[[128 129 123 136 136 128 139]
 [109 128 128 107 106 123 116]
 [136 109 123 128 143 148 157]] | 143

[143 115 104 116 140 115 138] | 140

[115 134 153 103 132] | 153

[145 111 150 152 148 114] | 152

[[143 132 132 131]
 [150 116 116 118]
 [115 123 123 124]] | 123

[102 150 105 104] | 150

[[132 124 124 115 116 128 131]
 [116 124 138 141 133 135 110]
 [113 105 149 122 128  98 131]] | 128
---
[[120 124 125 116 124]
 [122 141 128 149 109]
 [142 127 129 143 128]] → 122

[[103 130 106 132 132]
 [124 128 126 125 130]] → 124

[[116 110 112 115 117 120 123]
 [154 152 152 151 150 148 147]] → 154

[[142 116 125 105]
 [122 120 133 112]] → 122

[[151 114 111 108 137 129 136]
 [124 132 122 117 138 139 129]
 [134  99 139 112 111 127 124]] → 124

[[130 114 120 136 103 128]
 [110 139 144 117 118 110]] → 110

[[134 118 120 135 117 107]
 [119 123 116 123 142 117]] → 119

[[124 131 129 126]
 [153 115 120 136]
 [117 134 131 125]] → 153
---
[[131 109 124 105 138 104 112]
 [116 131 131 130 123 132 139]
 [128 111 127 109 132 107 110]] | 128

[[122 124 128 102]
 [142 135 126 107]
 [119 140 145 113]] | 119

[[143 142 132 105 103 134]
 [140 132 117 108  99 139]
 [136 134 136 111 118 144]] | 136

[[145 133  98 141 136]
 [136 148 124 126 151]
 [148 128 151 128 112]] | 148

[[152 125 128 118 119 116 126]
 [135 128 109 136 134 113 122]
 [129 120 127 123 136 131 118]] | 129

[[126 156 125 123]
 [123 112 119 151]
 [149 129 112 138]] | 149

[[123 123 125 123 123]
 [124 128 130 132 123]
 [126 116 120 106 145]] | 126

[[125 129 132 122 126]
 [106 120 152 146 152]
 [156 124 153 141 134]] | 156

[[129 125 115 147 129 136]
 [126 122 127 139 125 135]
 [150 119 142 131 105 145]] | 150

[[118 142 113 113 124]
 [111 109 124 113 125]
 [113 116 122 120 149]] | 113
---
array([[108, 128, 131, 118, 115, 106, 140],
       [117, 123, 134, 120, 116, 113, 138],
       [125, 121, 130, 131, 128, 123, 131]]) -> 108, 131

array([[101, 123, 111, 117],
       [129, 120, 128, 138]]) -> 101, 138

array([[139, 119, 128, 131, 129, 133, 129],
       [149, 113, 126, 136, 137, 137, 131]]) -> 139, 131

array([[147, 151, 150, 146],
       [124, 117, 118, 125],
       [117, 118, 125, 135]]) -> 147, 135

array([[103, 143, 152, 158, 122],
       [104, 133, 126, 119, 121]]) -> 103, 121

array([146, 153, 100, 118]) -> 146, 118

array([102, 155, 157, 131, 151, 116, 109]) -> 102, 109

array([138, 134, 149, 118, 135, 130]) -> 138, 130

array([[112, 143, 120, 136, 106,  99],
       [131, 114, 132, 117, 139, 147]]) -> 112, 147

array([[ 99, 137, 102, 116],
       [128, 114, 125, 121]]) -> 99, 121
---
Input: [136 148 119  99]
Output: 136

Input: [126 129  99 121 145 124]
Output: 129

Input:
[[137 107 122 130 148 149]
 [139 131 118 128 154 104]]
Output: 149

Input:
[[131 128 123 124 144 141]
 [130 115 114 124 105 133]]
Output: 141

Input:
[[124 136 126 132 125 133 131]
 [126 109 151 110 121 124 137]]
Output: 137

Input:
[[125 137 129 129 120]
 [129 138 137 116 119]
 [120 126 139 121 106]]
Output: 138

Input: [120 117 118 123 152 121]
Output: 123

Input: [106 117 125 131 135 140]
Output: 135

Input: [105 112 138 145 140 130]
Output: 140

Input: [101 119 120 124 105 106]
Output: 120
---
[[133 142 125 129 104]
 [146 135 138 111 132]
 [125 142 150 133 120]] | 133

[[ 98 121 129 110]
 [150 145 106 128]
 [ 98 127 124 109]] | 98

[[122 123 116 118 123]
 [142 144 145 151 135]
 [125 153 129 151 115]] | 122

[[138 134 129 139 127 126 116]
 [127 130 132 123 127 133 126]
 [132 137 135 158 128 114 117]] | 138

[[120 126 136 146 154 155]
 [ 99 107 113 117 120 126]
 [146 154 155 151 144 134]] | 120

[[123 105 122 135 102 135]
 [126 132 128 134 132 125]
 [141 131 152 133 133 115]] | 123
---
[114, 153, 115, 120, 138]: 114
[140, 135, 135, 137, 144, 104]: 140
[125, 112, 122, 149]: 125
[111, 116, 154, 156, 145]: 111
[106, 119, 133, 132, 131]: 106
[117, 144, 152, 124, 157, 138]: 117
---
[[140 128 148 134 129 128 148]
 [132 122 134 121 131 127 153]] Out: 148, 132

[[153 134 126 127 127 132 103]
 [154 136 125 126 126 133 102]] Out: 103, 154

[[105 116 120 133]
 [132 150 136 133]
 [116 150 155 113]] Out: 133, 116

[123 115 125 151] Out: 151, 123

[103 146 107 117 120 114 128] Out: 128, 103

[123 151 130 127 128 125] Out: 125, 123

[124 117 136 140 137 158] Out: 158, 124

[149 137 104 127 108 110] Out: 110, 149
---
[[139 118 109 119 111 141 124 145]
 [133 131 120 106 123 135 123 122]
 [140 121 108 125 110 138 137 146]
 [122 135 126 122 127 133 138 120]
 [128 129 134 134 138 117 121 134]
 [121 135 123 111 124 131 128 121]]
123

[[143 132 129 127 128 136 119 136 125 135]
 [112 122 131 126 132 110 123 134 140 146]
 [127 137 133 133 138 144 118 149 125 139]
 [146 129 122 126 118 135 135 113 119 108]
 [123 118 125 123 120 106 134 112 136 126]
 [131 129 132 127 132 127 117 142 131 146]
 [125 125 130 126 129 120 123 132 134 139]
 [135 130 127 128 126 134 129 127 124 122]
 [128 134 130 131 133 140 126 137 123 128]]
130

[[107 130 157 130 123 136 150 140 135 146]
 [133 146 135 146 111 124 119 113 128 121]
 [125 122 128 119 136 134 131 132 132 132]
 [126 128 136 123 141 141 127 138 128 138]
 [120 115 119 118 132 115 126 124 136 132]]
119

[[133 124 131 117 125 142 128]
 [132 125 124 131 123 135 130]
 [129 129 126 120 136 127 126]
 [124 124 124 125 131 119 130]
 [129 128 132 118 126 119 130]
 [131 132 124 145 123 140 132]
 [128 125 124 127 132 124 126]
 [126 123 131 122 134 150 128]
 [124 127 126 129 131 133 126]]
126

[[121 136 119 139 138 148 107 128 127 110 132]
 [139 142 118 126 115 128 135 104 140 117 139]
 [136 154 120 115 113 125 126 109 123 128 122]
 [125 130 112 127 141 139 107 137 135 117 110]
 [126 153 123 120 139 124 111 133 135 142 142]
 [137 146 124 117 143 120 106 140 133 130 118]
 [126 127 149 143 141 135 127 112 128 115 145]]
149

[[134 128 129 128 125 125 119 124 130 134 128 131 136 128 128 122]
 [154 120 128 107 126 137 126 115 128 128 124 128 150 116 132 117]
 [127 147 122 117 128 154 136 130 128 117 126 121 115 112 133 143]
 [105 128 128 146 130 121 130 128 119 111 131 122 108 139 125 137]
 [113 138 126 136 133 131 141 136 123 115 129 128 112 130 128 128]]
126
---
[[137 142 122 126 121]
 [126  99 140 123 115]
 [115 114 101 128 141]] >> 101

[[132 134 119 126]
 [100 138 151 138]
 [144 128 121 128]] >> 128

[[119 130 123 156 110 111]
 [115 137 119 147 117 111]
 [112 155 120 146 112 125]] >> 146

[[137 135 133 110]
 [143 140 136 102]
 [140 138 136 104]] >> 138

[[119 128 129 116 124 122 104]
 [131 115 119 125 120 127 133]
 [121 132 133 122 129 126 112]] >> 129

[[118 153 126 113 122]
 [135 102 142 124 127]
 [128 122 121 136 120]] >> 121

[[125 121 125 129 131 117 128]
 [127 124 142 124 133 109 123]
 [127 124 126 128 124 155 128]] >> 124

[[127 129 127 125 131 129]
 [121 114 109 115 121 147]
 [127 103 112 122 118 141]] >> 122
---
[[123 111 110 111 143 114 119]
 [108 142 115 131 138 144 146]
 [108 142 131 147 107 114 136]] → 136

[[128 134  99 140 128]
 [131 127  99 134 127]
 [134 128  99 139 126]] → 126

[[135 134 131 124 121]
 [136 156 132 131 118]
 [152 155 105 134 153]] → 153

[[135 125 149 148]
 [135 127 148 152]
 [133 125 148 150]] → 150

[[132 137 119 102 154]
 [131 131 125 107 146]
 [123 134 115 120 132]] → 132

[[133 129 124 137 116 127]
 [123 134 133 157 123 129]
 [130 129 118 137 116 128]] → 128
